Each row of this table is followed by its label. One hidden rule gives the labels. It looks at one to three of the table's principal directions, none of them among the few with the most spread.
[-0.43 -0.16 -0.03  0.96 -0.27  0.6   0.04  0.6   0.12 -0.66 -0.31 -1.11
 -0.44 -1.    0.44  0.92 -0.93  0.05  0.   -0.48  0.8  -0.69 -0.01  0.89
  0.95 -0.62  0.39  0.33] j910
[-0.6  -1.05 -0.68  2.77  0.17  0.26 -0.33  1.25 -0.04 -1.81  0.03 -2.45
 -0.17 -1.36  0.2   0.95 -0.26  1.07  0.05 -0.12  1.81 -0.39 -0.23  0.86
  0.71  0.18  1.01  0.1 ] j910
[ 0.64 -0.49 -0.32 -0.36  0.79 -0.9   0.62  0.34  0.03  0.37  0.76  0.31
  0.04  1.73 -0.85 -0.98  1.75  0.04  0.12  0.76 -0.99  0.98 -0.7  -1.23
 -0.93  0.46 -0.6  -0.71] j910
[ 1.18  1.56  1.24 -2.35  0.01 -0.99 -0.09 -0.79 -0.12  0.65 -0.32  1.87
  0.8   0.8  -0.87 -1.12  0.08 -1.75  0.8  -0.02 -0.65 -0.27  0.19 -0.19
 -0.7  -0.58 -0.56 -1.04] j910
[ 2.53  0.47 -0.08  1.69 -1.63 -0.73  0.19  0.64 -0.53 -1.41  0.12 -0.61
  0.25  1.29 -3.21 -0.98  1.72  1.74 -0.09  1.48  0.71 -0.07  0.94  0.17
  1.23  0.51 -1.15 -1.58] j714
[ 0.45  0.92  0.9  -0.89 -2.39  0.67  0.51 -0.69  0.6   0.27 -0.65  1.12
 -0.47 -0.69 -0.05  0.19 -1.29 -0.16 -0.73  0.19 -0.13 -0.66  1.91  1.2
  1.97 -1.03 -0.33  0.48] j84
[-0.14 -0.84 -0.9   3.56  0.38 -0.12 -1.09  1.32 -0.71 -2.59 -0.02 -2.96
  0.4  -1.3  -0.67  0.76  0.21  1.72  0.37 -0.02  2.51 -0.54 -0.26  0.81
  0.3   0.92  0.98 -0.5 ] j84
[ 1.6   0.33  0.7  -1.12 -1.14  0.02  1.49 -0.85  0.83  1.94  0.49  1.96
  0.18  1.57 -0.78 -1.63  1.23 -0.58 -0.98  1.32 -1.67  1.35  0.42 -0.73
  0.18 -0.24 -0.92  0.23] j910
[ 0.28  0.5   0.66  2.1  -2.34  0.81 -0.65  0.31  0.08 -1.81 -0.74 -1.56
  0.09 -2.42 -0.26  1.76 -1.36  0.67 -0.54 -0.54  2.45 -1.77  2.01  1.92
  2.18 -0.76  0.37  0.83] j84
[ 0.42  0.61  0.56 -0.52 -0.03 -0.52 -0.36 -0.01 -0.19 -0.32 -0.02 -0.06
  0.37  0.05 -0.39  0.44  0.11 -0.73  0.33 -0.49  0.33 -0.68  0.42 -0.04
 -0.37 -0.38 -0.34 -0.06] j910
[ 0.33 -0.53 -0.47  2.56 -0.8   0.6  -0.26  0.54 -0.17 -1.23  0.56 -2.65
 -0.13 -0.43 -0.37  1.45  0.36  1.04 -1.01 -0.28  1.29 -0.3   0.82  0.57
  0.46  0.27 -0.04  1.4 ] j714
[-0.64 -1.34 -0.48  2.83  0.1   1.13  0.57  1.14  0.6  -0.87  0.76 -3.48
 -0.66 -1.    1.11  1.87 -0.36 -0.08 -1.06 -0.73  1.14 -0.07 -0.26  0.97
  0.45 -0.62  0.83  2.19] j84
[ 0.34  0.87  0.09 -1.92  1.17 -0.61 -0.27 -0.76 -0.61  1.21 -0.4   2.11
  0.57  1.16 -0.48 -1.66  0.36 -0.52  1.05  0.3  -1.19  0.5  -1.22 -0.95
 -1.2   0.52 -0.39 -1.51] j84
[ 0.39  1.08  1.04 -0.94 -1.26  0.57  0.17 -0.55  0.35  0.12  0.04 -0.61
 -0.33 -0.3   0.41  1.46 -1.17 -1.62 -0.81 -1.15 -0.01 -1.01  1.53  1.1
  0.44 -1.4  -0.43  1.81] j84
[-0.65 -1.47 -0.81  0.4   0.93 -0.11  0.68  0.43  0.38  0.88  0.29  1.05
 -0.1   0.46  0.34 -1.18  1.15  1.1   0.09  1.17 -0.77  1.36 -1.4  -1.33
 -0.2   0.82  0.23 -0.82] j910
[-0.49  0.15 -0.12 -0.36  1.28  0.08 -0.28  0.04 -0.28 -0.01  0.38 -1.34
 -0.17  0.32  0.73  0.89 -0.43 -1.25  0.17 -1.21 -0.15 -0.24 -0.65  0.14
 -1.25 -0.3   0.13  0.92] j84
[ 0.82 -1.7   0.37  3.88 -4.75  1.75  2.35  1.51  2.14 -1.04  0.28 -1.75
 -1.5  -1.81 -0.38  1.6   0.08  2.22 -2.74  1.52  1.51 -0.35  2.89  1.59
  5.01 -1.6  -0.28  1.93] j910
[-0.58  0.76  0.69  0.58 -0.05  0.72 -1.   -0.35 -0.11 -0.62 -0.55 -1.25
  0.58 -2.08  1.16  1.42 -1.88 -1.29  0.12 -1.5   1.58 -1.19  0.35  1.49
 -0.06 -0.7   1.02  1.25] j910
[-1.33  0.23 -0.34 -1.85  2.62 -0.84 -1.39 -0.63 -0.95  1.1  -1.    2.97
  1.13 -0.25  0.69 -1.66 -0.03  0.07  2.15 -0.02 -0.51  0.34 -2.36 -1.64
 -1.91  1.29  0.58 -2.42] j84
[-0.33 -0.89 -0.53  0.48  0.79 -0.25  0.33  0.44  0.2  -0.37  0.96 -1.53
 -0.35  0.63  0.38  0.45  0.59 -0.24 -0.49 -0.17 -0.24  0.6  -0.17 -0.18
 -0.88  0.18  0.24  0.9 ] j84
[ 0.95  0.52  0.26  0.83 -1.1   0.15 -0.12  0.04 -0.2  -0.48 -0.44  0.05
  0.25 -0.32 -1.05 -0.27  0.01  0.68  0.    0.45  0.71 -0.41  0.53  0.51
  1.03 -0.01 -0.24 -0.58] j84
[ 1.28  0.62  0.58  0.51 -1.31  0.1   0.33 -0.2   0.22 -0.13 -0.29  0.32
  0.39 -0.11 -1.01 -0.79  0.    0.03 -0.24  0.75  0.4   0.05  0.66  0.74
  0.99 -0.25 -0.05 -0.36] j84
[-1.06  0.03  0.65 -1.08  0.66  0.33  0.09 -0.34  0.6   0.71  0.16 -0.17
 -0.01 -0.82  1.9   1.04 -1.09 -2.04 -0.17 -1.27 -0.18 -0.27 -0.13  0.27
 -0.77 -0.99  0.62  1.58] j910
[-0.62 -1.44 -1.38  0.94  1.8  -1.1  -0.08  1.43 -0.44 -1.29  0.67 -1.29
 -0.43  0.99 -0.5  -0.19  1.36  1.22  0.79  0.4   0.01  0.47 -1.27 -0.93
 -0.85  0.94  0.12 -1.33] j910
[ 1.38  0.56  0.82 -1.1  -1.75 -0.51  0.85 -0.13  0.48  0.71 -0.47  2.57
  0.09  0.63 -1.51 -1.24  0.88  0.46  0.08  1.33 -0.62 -0.06  0.85 -0.6
  1.46 -0.46 -1.2  -1.44] j910
[ 0.09  1.06  0.64  0.48 -1.3   0.16 -1.26 -0.21 -0.48 -1.34 -1.04 -0.23
  0.46 -1.8  -0.3   0.97 -1.35  0.35  0.36 -0.67  1.79 -1.69  1.41  1.27
  1.12 -0.31  0.21 -0.21] j84
[-1.22 -0.39 -0.05  1.83  0.56  0.45 -0.99  0.52 -0.05 -1.53 -0.29 -2.22
  0.35 -2.38  1.32  1.4  -1.52 -0.37  0.22 -1.12  2.09 -0.84 -0.09  1.41
  0.01 -0.19  1.69  0.86] j910
[-1.81  0.32 -1.05 -1.5   4.34 -0.9  -1.97 -0.25 -1.69 -0.04 -0.33 -0.02
  0.68  0.36  1.11 -0.53 -0.63 -0.96  2.36 -1.47 -0.36  0.07 -3.02 -0.82
 -3.43  1.33  1.03 -1.48] j84
[ 0.06 -1.08 -0.61  2.35  1.    0.06  0.18  0.93  0.04 -0.72  0.77 -2.3
  0.23 -0.01  0.03  0.16  0.85  0.18 -0.23  0.12  0.8   0.67 -1.07  0.02
 -0.66  0.41  0.69  0.49] j910
[ 1.34  0.63  1.44 -0.85 -4.46  0.94  1.8  -0.6   1.59  0.82 -0.12  1.48
 -1.07 -0.19 -0.53  0.65 -0.44  0.11 -2.13  0.81 -0.64 -0.54  3.49  0.93
  3.34 -1.82 -1.4   1.55] j714
[ 0.38  0.01  0.8   0.46 -2.25  0.27  0.65  0.53  0.86 -1.06  0.37 -1.55
 -0.82 -0.68 -0.02  2.08 -0.48 -0.43 -1.26 -0.6   0.76 -1.22  2.45  1.14
  1.65 -1.54 -0.53  1.77] j910
[ 0.01 -0.56  0.2   0.55 -0.6   0.06  0.63  0.53  0.66 -0.16  0.28 -0.4
 -0.31 -0.3   0.15  0.49  0.25 -0.03 -0.45  0.16  0.22 -0.07  0.41  0.04
  0.66 -0.56 -0.05  0.46] j910
[ 0.04 -0.22  1.01  0.63 -3.76  0.95  0.77  0.11  1.34 -0.54 -0.01 -0.36
 -0.92 -1.68  0.43  2.41 -0.76  0.53 -1.95 -0.21  0.9  -1.36  3.53  1.04
  2.9  -1.57 -0.67  2.31] j84
[ 1.09  0.96  0.89 -1.38 -0.61  0.16  0.76 -0.75  0.39  1.43 -0.16  1.59
  0.26  0.73 -0.39 -1.03 -0.01 -1.2  -0.16  0.38 -0.99  0.36 -0.01 -0.05
  0.15 -0.66 -0.53 -0.07] j84
[-1.38 -0.59  0.3  -0.61 -0.78  0.57  0.29 -0.01  0.83  0.6  -0.48  1.26
 -0.48 -1.5   1.51  0.83 -0.92  0.15 -0.27 -0.19  0.   -0.48  0.58 -0.09
  1.14 -0.71  0.24  0.54] j910
[-0.78  2.02  0.38 -2.62  2.39 -0.36 -1.74 -0.8  -1.39 -0.18 -0.55 -0.61
  0.28  0.19  0.87  0.93 -2.04 -2.76  1.65 -2.6  -0.23 -1.41 -1.02  0.74
 -2.36 -0.54  0.25  0.01] j84
[-0.02 -0.79 -0.82  0.09  0.68 -0.77  0.14  0.5  -0.27  0.    0.19  0.81
 -0.06  1.04 -0.8  -1.07  1.43  1.43  0.48  1.04 -0.56  0.74 -0.77 -1.3
 -0.29  0.99 -0.38 -1.54] j910
[-0.28  0.51  0.33 -0.23  0.16  0.26 -0.6  -0.5  -0.17  0.09 -0.26 -0.07
  0.42 -0.73  0.6   0.35 -0.78 -0.66  0.1  -0.69  0.41 -0.37  0.07  0.41
 -0.43 -0.07  0.42  0.5 ] j84
[-1.13  0.04 -0.45  0.24  1.68 -0.19 -1.14  0.43 -0.73 -1.17  0.03 -1.92
 -0.05 -0.57  0.81  1.31 -0.92 -0.65  0.78 -1.51  0.81 -0.84 -0.69  0.48
 -1.21  0.04  0.68  0.33] j910
[ 1.26  0.37  0.14 -0.12 -0.6  -0.5   0.11 -0.42 -0.16  0.15  0.28  0.63
  0.47  1.03 -1.27 -1.01  1.12  0.41 -0.26  0.86 -0.32  0.58  0.54 -0.45
 -0.2   0.57 -0.59 -0.46] j84
[ 0.85  0.52  0.82 -0.29 -0.79 -0.08  0.15 -0.74  0.38  0.27  0.55 -0.26
  0.57  0.14 -0.06  0.17  0.18 -1.19 -0.89 -0.15  0.04  0.22  1.19  0.32
 -0.52 -0.29 -0.05  1.4 ] j84
[-0.78 -1.7  -1.1   1.59  1.01  0.37  0.92  1.23  0.41  0.08  0.32 -0.81
 -0.71  0.13  0.46 -0.38  0.59  1.03  0.05  0.72 -0.2   0.93 -1.72 -0.47
  0.4   0.26  0.49 -0.44] j910
[ 1.34  0.66  0.83  1.03 -2.96  0.8   0.42 -0.42  0.51 -0.32 -0.27 -0.11
  0.01 -0.77 -0.85  0.36 -0.42  0.57 -1.29  0.57  0.79 -0.48  2.24  1.27
  2.11 -0.6  -0.38  0.94] j714
[-0.18  0.56 -0.06 -0.72 -0.17 -0.07 -0.56 -0.38 -0.49 -0.02 -0.77  1.24
  0.06 -0.23 -0.27 -0.52 -0.53  0.67  0.62  0.16 -0.06 -0.36  0.07  0.07
  0.39  0.37 -0.06 -1.11] j714
[-0.92 -1.17 -0.89  1.5   0.94 -0.58 -0.89  0.91 -0.48 -1.33  0.26 -1.19
  0.19 -0.55  0.05  0.75  0.83  1.41  0.43 -0.12  1.11 -0.19 -0.34 -0.73
 -0.6   0.98  0.37 -0.36] j84
[ 0.16  0.81  0.47 -0.48 -0.09 -0.11 -0.77 -0.69 -0.36 -0.02 -0.42  0.54
  0.72 -0.51 -0.02 -0.14 -0.51 -0.43  0.31 -0.3   0.41 -0.33  0.31  0.29
 -0.39  0.16  0.24 -0.1 ] j910
[-3.27  0.47 -0.51 -2.36  3.94  0.61 -1.92 -1.17 -1.02  1.09 -0.52 -0.13
  0.23 -1.12  3.6   1.1  -2.71 -2.38  1.39 -2.89 -0.57 -0.39 -2.43  0.04
 -3.27  0.29  1.68  1.09] j714
[-1.76 -0.28 -0.35  3.1   0.41  1.36 -1.79  0.6  -0.53 -2.11 -0.6  -3.64
  0.23 -3.42  1.78  2.86 -2.34  0.19  0.05 -2.06  3.11 -1.7   0.02  2.01
  0.31 -0.15  1.83  1.75] j84
[-0.72  0.65 -0.49 -3.51  3.16 -0.97 -0.46 -1.18 -0.87  2.14 -0.35  3.26
  0.54  1.92  0.43 -2.73  0.21 -1.01  1.82  0.22 -2.52  1.41 -2.75 -1.72
 -2.75  1.2   0.1  -2.22] j84
[-0.78  0.68 -0.27 -3.08  2.14 -0.81 -0.66 -1.04 -0.79  1.46 -0.49  2.81
  0.37  1.14  0.42 -1.73 -0.12 -0.59  1.47 -0.04 -1.78  0.62 -1.58 -1.3
 -1.94  0.89 -0.05 -1.74] j84
[-2.07 -0.69 -0.59 -0.22  3.64 -0.39 -1.27  0.25 -0.57 -0.22  0.74 -2.11
  0.43 -0.41  2.22  1.51 -0.38 -1.85  0.83 -2.19  0.33 -0.06 -1.95 -0.63
 -3.33  0.34  1.19  1.29] j910
[-0.3   1.02 -0.17 -3.97  3.16 -0.76 -0.1  -1.48 -0.73  2.75 -0.15  3.21
  0.54  2.39  0.48 -2.72  0.24 -1.84  1.55  0.01 -3.01  1.56 -2.86 -1.7
 -3.02  0.8  -0.19 -1.67] j84
[ 0.52 -0.22 -0.14  0.08 -0.4  -0.44  0.33  0.2   0.06  0.   -0.01  0.83
  0.02  0.51 -0.88 -0.89  0.84  0.88  0.08  0.99 -0.23  0.41  0.03 -0.5
  0.46  0.37 -0.37 -1.01] j910
[ 0.53  0.14  1.13  1.29 -2.92  0.93  0.82  0.39  1.2  -1.23  0.35 -2.37
 -0.77 -1.5   0.37  2.45 -1.22 -0.88 -1.81 -0.76  1.36 -1.29  2.88  2.15
  2.2  -2.    0.02  2.71] j910
[ 1.71 -0.65 -0.66  0.58 -0.75 -0.26  1.54  0.59  0.19  0.55  0.91  0.19
 -0.7   2.6  -2.02 -1.22  2.42  1.45 -0.8   1.75 -1.41  1.27 -0.09 -1.2
  0.62  0.42 -1.6  -0.68] j714
[-0.52  1.09 -0.23 -2.31  2.87 -0.48 -0.98 -0.72 -1.15  0.9  -0.17  0.56
  0.39  1.22  0.48 -0.66 -0.51 -1.73  1.5  -1.19 -1.18  0.11 -2.1  -0.57
 -2.64  0.39  0.06 -0.75] j84
[-0.11  0.45  0.17  0.46 -0.77  0.02 -0.85  0.01 -0.39 -0.88 -0.85  0.36
  0.29 -1.25 -0.33  0.27 -0.69  0.89  0.48 -0.04  1.14 -0.94  0.67  0.54
  0.94  0.12  0.19 -0.77] j84
[ 0.89  0.68  0.48 -1.68  0.01 -0.17  1.05 -0.45  0.35  1.17  0.16  1.09
 -0.24  1.47 -0.4  -1.26  0.1  -1.31 -0.02  0.45 -1.54  0.66 -0.36  0.
 -0.16 -0.61 -0.49 -0.33] j910
[ 0.27 -0.45  0.42 -0.21 -1.68  0.92  1.57 -0.2   1.24  1.22  0.51  0.33
 -0.87  0.28  0.51  0.47  0.11 -0.21 -1.61  0.39 -0.97  0.45  1.05 -0.01
  1.26 -0.98 -0.64  1.69] j84
[ 0.83  1.07  1.07 -0.59 -0.99  0.64  0.55 -0.76  0.53  0.8  -0.33  0.5
  0.24 -0.36  0.17 -0.41 -1.06 -1.55 -0.4  -0.08 -0.17 -0.05  0.42  1.12
  0.61 -1.03  0.2   0.68] j910
[-0.05  0.2   0.01  1.14  0.92  0.57 -0.42 -0.14 -0.21 -0.24  0.12 -1.74
  0.51 -0.63  0.64  0.24 -0.79 -1.04 -0.04 -0.73  0.76  0.14 -0.83  0.97
 -0.84  0.    1.03  0.95] j84
[ 0.27  0.05 -0.56 -0.13  0.75 -0.35 -0.15  0.17 -0.6  -0.18  0.28 -0.45
 -0.19  1.18 -0.69 -0.26  0.63  0.34  0.29  0.03 -0.48  0.22 -0.53 -0.43
 -0.7   0.53 -0.44 -0.51] j714
[-0.56  0.54  0.18 -0.89  0.3   1.14  0.32 -0.67  0.18  1.18 -0.38  0.28
 -0.41 -0.28  1.27  0.02 -1.59 -1.16 -0.14 -0.64 -0.76  0.07 -0.65  0.79
  0.06 -0.67  0.41  0.83] j714
[-2.76  0.99 -0.31 -3.13  3.54 -0.37 -2.4  -1.28 -1.37  0.62 -1.05  1.48
  0.7  -0.97  2.42  0.05 -2.31 -1.63  2.22 -2.14 -0.45 -0.62 -1.97 -0.31
 -2.98  0.77  1.34 -0.77] j84
[-1.08 -1.19 -0.34  1.18  0.05 -0.13 -0.11  0.88  0.41 -1.32  0.58 -1.92
 -0.42 -0.98  0.9   1.7  -0.03  0.24 -0.45 -0.63  1.01 -0.46  0.72  0.23
  0.08 -0.21  0.55  1.16] j910
[ 0.36  0.7   0.39 -0.54  0.14 -0.42 -0.61 -0.5  -0.35  0.07 -0.49  1.09
  0.82 -0.23 -0.42 -0.8  -0.05 -0.2   0.66  0.18  0.25 -0.1  -0.12 -0.09
 -0.37  0.33  0.13 -0.94] j910
[-0.18  0.96  0.5  -1.13 -0.27  0.39 -0.44 -0.76 -0.19  0.17  0.15 -0.74
 -0.23  0.    0.72  1.49 -1.06 -1.37 -0.53 -1.47 -0.21 -0.81  1.03  0.61
 -0.58 -0.67 -0.32  1.74] j714
[-1.6   1.62  0.42 -3.43  0.73 -0.52 -2.12 -1.64 -1.02  0.24 -1.45  2.76
  0.61 -1.15  1.13 -0.05 -2.14 -0.61  1.5  -1.23 -0.24 -1.2   0.53  0.07
 -1.01  0.45  0.43 -1.06] j84
[ 0.69  0.83  0.51 -1.89 -0.57 -0.5   0.12 -0.79 -0.03  0.52  0.29  0.98
 -0.06  1.17 -0.52 -0.15  0.3  -0.7  -0.33 -0.06 -1.05 -0.02  1.12 -0.31
 -0.44 -0.18 -0.92  0.29] j84
[ 0.34  0.7   0.7   0.14 -1.15  0.42  0.01 -0.19  0.26 -0.47 -0.37 -0.42
 -0.01 -0.9   0.05  0.53 -1.12 -0.62 -0.3  -0.35  0.67 -0.72  1.04  1.32
  0.96 -0.83  0.23  0.56] j84
[ 1.27  1.25  1.76 -0.75 -4.32  0.86  1.19 -0.52  1.36 -0.32 -0.17 -0.06
 -0.97 -0.83 -0.31  1.59 -1.5  -0.95 -1.91 -0.22  0.22 -1.44  3.98  2.16
  3.08 -2.37 -0.9   2.12] j84
Here are more rows. What is the label of each one?
[-0.58 -0.87 -1.36  1.01  2.24 -0.8  -0.53  1.05 -0.84 -1.26  0.49 -1.79
 -0.18  0.86 -0.34 -0.17  0.79  0.7   0.92 -0.11  0.2   0.37 -1.63 -0.46
 -1.38  1.03  0.41 -1.06] -> j84
[ 0.31  0.34 -0.16 -2.1  -0.47 -0.07  0.87 -0.49  0.08  1.45 -0.36  2.67
 -0.74  1.56 -0.62 -1.5   0.34  0.65  0.16  1.04 -2.05  0.61 -0.14 -0.86
  0.66  0.1  -1.08 -1.31] -> j714
[ 1.58  1.72  0.63 -4.34  1.34 -0.58  1.06 -1.8  -0.19  3.59  0.03  4.
  0.42  3.49 -0.84 -3.34  0.92 -2.18  0.69  0.83 -3.71  1.78 -1.83 -1.62
 -1.97  0.06 -1.34 -1.43] -> j84
[ 0.63  0.8   0.68 -1.3   0.15 -0.64 -0.16 -0.7  -0.04  0.38  0.14  0.76
  0.66  0.52 -0.28 -0.55  0.2  -1.24  0.16 -0.1  -0.38  0.13  0.3  -0.15
 -0.95 -0.09 -0.13 -0.04] -> j910
[ 0.07 -1.24  0.31  2.77 -2.11  0.33  0.48  0.93  1.08 -1.36  0.1  -1.15
  0.06 -2.01  0.02  0.94  0.22  1.27 -1.07  0.75  1.96 -0.32  1.64  0.77
  2.08 -0.4   0.63  0.8 ] -> j910
[ 0.12  0.09 -0.5  -0.25  0.45 -0.27 -0.24 -0.11 -0.54  0.15 -0.24  0.83
  0.1   0.66 -0.63 -0.99  0.45  0.87  0.52  0.56 -0.43  0.39 -0.61 -0.52
 -0.23  0.79 -0.21 -1.24] -> j714
[ 0.22 -1.04 -0.63  1.79 -1.49  0.39  0.81  0.77  0.48 -0.94  0.43 -1.25
 -0.92  0.07 -0.57  0.35  0.49  1.74 -1.11  0.91  0.3   0.29  1.07  0.5
  1.65  0.11 -0.16  0.42] -> j84
[-0.97  0.42 -0.29 -1.35  4.21 -0.82 -1.47 -0.68 -1.12  0.86  0.26 -0.11
  1.43  0.59  1.21 -0.79  0.02 -2.27  1.66 -1.39 -0.45  0.72 -3.   -1.04
 -4.15  1.03  1.09 -0.35] -> j910
[ 0.85 -0.11  0.01  1.12 -0.68 -0.91 -0.48  0.39 -0.27 -1.34  0.   -0.17
  0.66 -0.13 -1.45 -0.45  1.03  1.18  0.19  0.81  1.09 -0.14  0.8  -0.07
  0.32  0.68 -0.06 -1.08] -> j910
[-0.24 -1.02 -0.04  1.52 -1.82  1.04  0.86  0.31  0.99  0.01  0.32 -0.73
 -0.68 -0.9   0.58  1.12 -0.02  0.99 -1.55  0.36  0.4   0.06  1.28  0.35
  1.69 -0.44 -0.05  1.65] -> j714
[-0.51 -0.24 -0.38 -0.72  0.08 -0.88 -0.42  0.35 -0.32 -0.87  0.    0.3
 -0.41  0.33 -0.34  0.35  0.36  0.88  0.42 -0.02 -0.1  -0.46  0.66 -0.54
 -0.02  0.33 -0.43 -0.8 ] -> j84
[-0.13  1.06  0.22 -0.37  0.32 -0.11 -1.34 -0.54 -0.87 -0.37 -0.97  0.66
  0.76 -0.88 -0.16 -0.24 -0.94  0.    1.03 -0.46  0.78 -0.77 -0.19  0.44
 -0.27  0.38  0.36 -0.98] -> j84
[-0.51 -0.72 -0.37 -0.14 -0.16 -0.16  0.32  0.32  0.28 -0.26  0.57 -0.52
 -0.7   0.38  0.32  0.76  0.38  0.38 -0.52 -0.1  -0.38  0.04  0.63 -0.36
  0.02 -0.01 -0.31  0.66] -> j84
[-1.7  -0.61 -0.98  0.95  4.37 -0.19 -1.74  0.17 -1.14 -0.41  1.   -3.3
  0.98 -0.14  1.92  1.37 -0.01 -1.79  0.82 -2.32  0.75  0.29 -2.69 -0.57
 -4.27  1.04  1.45  1.57] -> j84
[ 0.01 -1.58 -0.88  1.25  0.52  0.17  1.34  0.73  0.67  0.29  1.11 -1.16
 -0.66  1.12  0.13 -0.61  1.2   0.51 -0.87  0.97 -0.81  1.62 -0.85 -0.42
 -0.15  0.34  0.23  0.53] -> j84
[ 0.31 -1.36 -0.72  0.97  1.07 -0.77  0.34  0.44  0.07  0.28  1.36 -0.63
  0.41  1.43 -0.47 -0.39  2.56  0.59 -0.46  0.69 -0.45  1.41 -0.73 -1.83
 -1.63  1.12 -0.36  0.32] -> j84
[-0.03 -1.05 -1.11  0.11  2.58 -1.06  0.1   0.41 -0.45  0.58  0.7   0.44
  0.5   1.77 -0.5  -1.93  2.04  0.5   0.88  1.   -1.    1.76 -2.44 -1.88
 -2.08  1.54  0.15 -1.59] -> j910
[-0.12 -0.81  0.42  0.44 -2.46  1.19  1.95  0.56  1.69  0.06  0.61 -1.23
 -1.8  -0.37  0.89  1.76 -0.75 -0.28 -2.05 -0.06 -0.39 -0.29  2.    1.19
  2.43 -1.89 -0.39  2.46] -> j84
[-1.43 -0.44 -0.59 -0.4  -0.57  0.78  0.07  0.12  0.09  0.03 -0.68  0.65
 -1.22 -0.76  0.92  0.59 -1.24  1.26 -0.04 -0.07 -0.36 -0.47  0.31  0.32
  1.47 -0.14  0.03 -0.17] -> j714
[ 0.35  0.45  0.02 -0.09 -1.05  0.09 -0.16 -0.05 -0.28 -0.17 -0.85  1.31
 -0.14 -0.27 -0.88 -0.52 -0.23  1.28  0.4   0.64  0.15 -0.49  0.42  0.12
  1.38  0.16 -0.47 -1.36] -> j84
[-0.35  0.36  0.41 -1.73  0.62 -0.31  0.08 -0.51  0.19  0.83 -0.09  1.2
  0.12  0.19  0.66 -0.41 -0.41 -1.24  0.37 -0.29 -0.8   0.15 -0.33 -0.23
 -0.72 -0.33  0.15 -0.1 ] -> j910
[-0.09 -0.36 -0.54  0.48 -0.98  0.23  0.12  0.23 -0.08 -0.21 -0.54  0.95
 -0.5  -0.14 -0.61 -0.49  0.15  2.02  0.01  0.99 -0.03  0.02  0.34 -0.12
  1.49  0.52 -0.33 -1.13] -> j714
[ 1.12  0.31 -0.47 -1.91  0.75 -1.15  0.51 -0.29 -0.6   1.44 -0.26  3.38
  0.15  2.63 -1.95 -3.02  1.99  1.18  1.14  1.88 -2.13  1.28 -1.45 -2.08
 -0.49  1.15 -1.37 -3.18] -> j84
[ 0.52  1.6   0.6  -2.37  1.07 -0.19 -0.34 -1.26 -0.54  1.48 -0.55  1.93
  0.75  0.85 -0.09 -1.44 -0.54 -1.67  0.95 -0.3  -1.14  0.22 -1.08 -0.24
 -1.32 -0.01 -0.16 -0.85] -> j84
[ 0.36  0.67  0.13 -0.38 -0.76  0.34 -0.03 -0.32 -0.22  0.2  -0.67  0.97
 -0.12 -0.08 -0.48 -0.5  -0.52  0.47  0.18  0.32 -0.15 -0.27  0.23  0.39
  0.91 -0.03 -0.28 -0.71] -> j714
[ 0.98  0.22  0.75  0.5  -2.18  0.84  1.14  0.16  0.84  0.09  0.39 -1.
 -0.77  0.04 -0.25  1.31 -0.16 -0.47 -1.47 -0.17  0.02 -0.55  1.66  0.84
  1.59 -1.4  -0.84  1.82] -> j84
[-0.78 -0.96 -1.18  0.85  1.09  0.44  0.34  0.79 -0.2   0.04 -0.01 -0.57
 -0.8   0.38  0.28 -0.25  0.06  1.05  0.31  0.26 -0.43  0.48 -1.54 -0.3
  0.21  0.4   0.2  -0.63] -> j714
[-0.65 -0.3  -0.54  0.11  1.5   0.28  0.04  0.21 -0.19  0.21  0.14 -0.8
 -0.24  0.24  0.71 -0.17 -0.42 -0.53  0.37 -0.38 -0.33  0.42 -1.48  0.15
 -0.8   0.11  0.59  0.04] -> j84
[-1.05 -0.03 -0.18  0.85  0.35  0.34 -1.23 -0.06 -0.43 -1.11  0.05 -1.9
  0.14 -1.36  1.06  1.84 -1.03 -0.17 -0.16 -1.42  1.3  -0.88  0.58  0.76
 -0.59  0.13  0.73  1.39] -> j714
[ 1.84 -0.51  0.55  0.99 -3.59 -0.39  1.52  0.73  1.05 -0.69  0.4   0.51
 -0.61  0.56 -2.11  0.01  1.74  1.83 -1.44  1.86  0.16 -0.12  2.78 -0.17
  2.82 -0.57 -1.52 -0.17] -> j910
[-0.84  0.37  0.48 -0.28  0.1   1.25  0.   -0.62  0.41  0.73 -0.13 -0.8
 -0.19 -1.12  1.86  1.16 -1.83 -1.64 -0.56 -1.33  0.06 -0.31 -0.01  1.12
 -0.15 -0.92  0.74  2.05] -> j714
[-0.09  0.47  0.68  0.79 -0.97  1.06 -0.07 -0.34  0.42 -0.25 -0.28 -1.14
  0.11 -1.56  0.9   1.02 -1.58 -0.96 -0.67 -0.77  1.02 -0.6   0.79  1.65
  0.78 -0.89  0.78  1.58] -> j84
[ 0.44 -0.69 -0.58  3.01 -0.06  1.05  0.48  0.96  0.09 -1.05  0.85 -3.9
 -0.56 -0.04 -0.03  1.34  0.01  0.06 -1.09 -0.49  0.96  0.08 -0.24  1.23
  0.31 -0.32  0.36  1.84] -> j714
[-0.09  1.64  0.25 -1.78  0.64 -0.37 -1.59 -1.12 -1.22  0.07 -1.01  1.47
  0.77 -0.16 -0.24 -0.54 -1.01 -0.35  1.24 -0.66 -0.02 -0.73 -0.15  0.11
 -0.9   0.57 -0.02 -1.19] -> j714
